[[ -1  -4   8  46 -20  33]
 [ -5 -24  46 -71 -56   7]
 [ 47 -28   1  51   3  37]
 [ -3 -46 -15 -60  10  -4]
 [ 28 -39 -16  59   2  16]
 [ 39 -13 -43  32  36  -2]
 [ 48 -62  25  82 -43  38]
 [ 17  41 -10  -3  -3   3]]
:
[[ 33 -20  46   8  -4  -1]
 [  7 -56 -71  46 -24  -5]
 [ 37   3  51   1 -28  47]
 [ -4  10 -60 -15 -46  -3]
 [ 16   2  59 -16 -39  28]
 [ -2  36  32 -43 -13  39]
 [ 38 -43  82  25 -62  48]
 [  3  -3  -3 -10  41  17]]

[[ 24  16 -63  25 -37 -10]
 [  1   2 -56  -5 -41 -11]
 [-11  -6  21 -18   5 -14]
 [  4 -10  27 -66  24 -16]
 [-15  -9  32 -12  20 -13]
 [ -3   1  24  48   9 -14]
 [-20   7  11  35   6 -15]
 [ 17  -6 -29 -35 -22 -12]
 [  7  -3  41 -33  26 -20]
 [ -8  -1 -36 -27 -28 -12]
 [ 13   7 -52 -11 -36 -12]
 [ 22  25 -56  66 -36 -11]]
:
[[-10 -37  25 -63  16  24]
 [-11 -41  -5 -56   2   1]
 [-14   5 -18  21  -6 -11]
 [-16  24 -66  27 -10   4]
 [-13  20 -12  32  -9 -15]
 [-14   9  48  24   1  -3]
 [-15   6  35  11   7 -20]
 [-12 -22 -35 -29  -6  17]
 [-20  26 -33  41  -3   7]
 [-12 -28 -27 -36  -1  -8]
 [-12 -36 -11 -52   7  13]
 [-11 -36  66 -56  25  22]]

[[  0   2  -2 -86 -57]
 [  0   2  -2  39  47]
 [ 30 -17   4   5   0]
 [  0 -23  10 -29   0]
 [  0 -23  -2 -29   9]
 [  0   9 -13 -41   0]
 [  0  47  60 -86 -66]
 [ 22   2  -2   5   0]
 [-26  28   4   5 -19]]
:
[[-57 -86  -2   2   0]
 [ 47  39  -2   2   0]
 [  0   5   4 -17  30]
 [  0 -29  10 -23   0]
 [  9 -29  -2 -23   0]
 [  0 -41 -13   9   0]
 [-66 -86  60  47   0]
 [  0   5  -2   2  22]
 [-19   5   4  28 -26]]

[[ -5   4]
 [ 40 -14]
 [-22  57]
 [-58  41]
 [-33 -34]
 [ 71  -9]
 [  1 -55]]
:
[[  4  -5]
 [-14  40]
 [ 57 -22]
 [ 41 -58]
 [-34 -33]
 [ -9  71]
 [-55   1]]

[[-48  36]
 [ -6 -10]
 [ 11 -47]
 [  7 -26]
 [ 73  -7]
 [  3  -4]
 [  3 -29]
 [ -9  35]]
:
[[ 36 -48]
 [-10  -6]
 [-47  11]
 [-26   7]
 [ -7  73]
 [ -4   3]
 [-29   3]
 [ 35  -9]]

[[ 51  83 -50  13  48  32  16 -24  68  20  11  27  42  -9]
 [ 51  83 -17   2  37 -39  16 -24  -9   7  27  -9  29   1]
 [ 39  83  -9  67  81  50  -1 -24 -48  -2 -35  39   3 -28]]
:
[[ -9  42  27  11  20  68 -24  16  32  48  13 -50  83  51]
 [  1  29  -9  27   7  -9 -24  16 -39  37   2 -17  83  51]
 [-28   3  39 -35  -2 -48 -24  -1  50  81  67  -9  83  39]]

[[-10   9   0  10  -3 -26  17   3 -61 -37 -14  39  42]
 [-19  11   3   6   8   0   1 -11   8   0  -2   8  -9]
 [ -1  -5 -10  -6  -9  11 -17   1  11  16  22  -7  -1]
 [ -6 -12  -4  -2  -6  15 -11  -1   3  15  18   2  -7]
 [-53  -7   0 -33  16 -14   8  31   0 -27  -4  12 -17]
 [  1 -19  35 -32 -35  51  -7   8   3  -3  23  11  -5]]
:
[[ 42  39 -14 -37 -61   3  17 -26  -3  10   0   9 -10]
 [ -9   8  -2   0   8 -11   1   0   8   6   3  11 -19]
 [ -1  -7  22  16  11   1 -17  11  -9  -6 -10  -5  -1]
 [ -7   2  18  15   3  -1 -11  15  -6  -2  -4 -12  -6]
 [-17  12  -4 -27   0  31   8 -14  16 -33   0  -7 -53]
 [ -5  11  23  -3   3   8  -7  51 -35 -32  35 -19   1]]
---
[[-11 -20  17  -1 -77 -12 -48  36  83]
 [-55  45  20  24 -46 -21  42  71 -45]
 [  1  40 -21 -56 -22 -17  23  59  87]
 [-62  39   5   1 -24  -1  70  80 -16]]
:
[[-55  45  20  24 -46 -21  42  71 -45]
 [  1  40 -21 -56 -22 -17  23  59  87]
 [-62  39   5   1 -24  -1  70  80 -16]
 [-11 -20  17  -1 -77 -12 -48  36  83]]

[[-28 -70  55  -7 -62  20   1]
 [ 30 -63 -13 -11  29 -16   5]
 [  8 -28   8  15 -77 -13   0]]
:
[[  8 -28   8  15 -77 -13   0]
 [ 30 -63 -13 -11  29 -16   5]
 [-28 -70  55  -7 -62  20   1]]

[[ -9  10  13  -3  25 -13  36  15 -70  39 -37  18]
 [-14   2  12  -5  37 -30  37  21 -66  36 -43  21]
 [ -4  17  15   7  12  -5  33   7 -72  42 -22  12]
 [ -7  13  14  -3  19 -11  34  10 -70  41 -27  16]
 [-11   8  13  -7  29 -24  35  16 -68  39 -38  17]]
:
[[ -4  17  15   7  12  -5  33   7 -72  42 -22  12]
 [ -7  13  14  -3  19 -11  34  10 -70  41 -27  16]
 [ -9  10  13  -3  25 -13  36  15 -70  39 -37  18]
 [-11   8  13  -7  29 -24  35  16 -68  39 -38  17]
 [-14   2  12  -5  37 -30  37  21 -66  36 -43  21]]

[[-14 -61 -33   2  34   4   1  24  43  16  -2]
 [-64  33 -33  15 -17 -24 -17 -31  25 -15  11]
 [ 14  -4   3  -7 -22 -25  -3   1 -28 -18  -4]
 [  5  50  -4  -2   7  -2  13  -2  55   4   4]
 [-51  -1 -18  16  56 -11   0  28  30   9   9]
 [ 29  14  -4   2  14  20  -2  -8  26  -7  -4]]
:
[[  5  50  -4  -2   7  -2  13  -2  55   4   4]
 [-64  33 -33  15 -17 -24 -17 -31  25 -15  11]
 [ 29  14  -4   2  14  20  -2  -8  26  -7  -4]
 [-51  -1 -18  16  56 -11   0  28  30   9   9]
 [ 14  -4   3  -7 -22 -25  -3   1 -28 -18  -4]
 [-14 -61 -33   2  34   4   1  24  43  16  -2]]

[[  8 -16]
 [-78  56]]
:
[[-78  56]
 [  8 -16]]

[[-41  34 -34 -77   7  18]
 [-42  52 -24 -35  37   4]
 [-23 -11 -11 -28 -25   0]]
:
[[-42  52 -24 -35  37   4]
 [-41  34 -34 -77   7  18]
 [-23 -11 -11 -28 -25   0]]

[[ 17 -10  -4]
 [-34  70  25]
 [ 35  38 -37]
 [-33  44  14]
 [  0   7  -7]
 [ 69 -17  17]]
:
[[-34  70  25]
 [-33  44  14]
 [ 35  38 -37]
 [  0   7  -7]
 [ 17 -10  -4]
 [ 69 -17  17]]
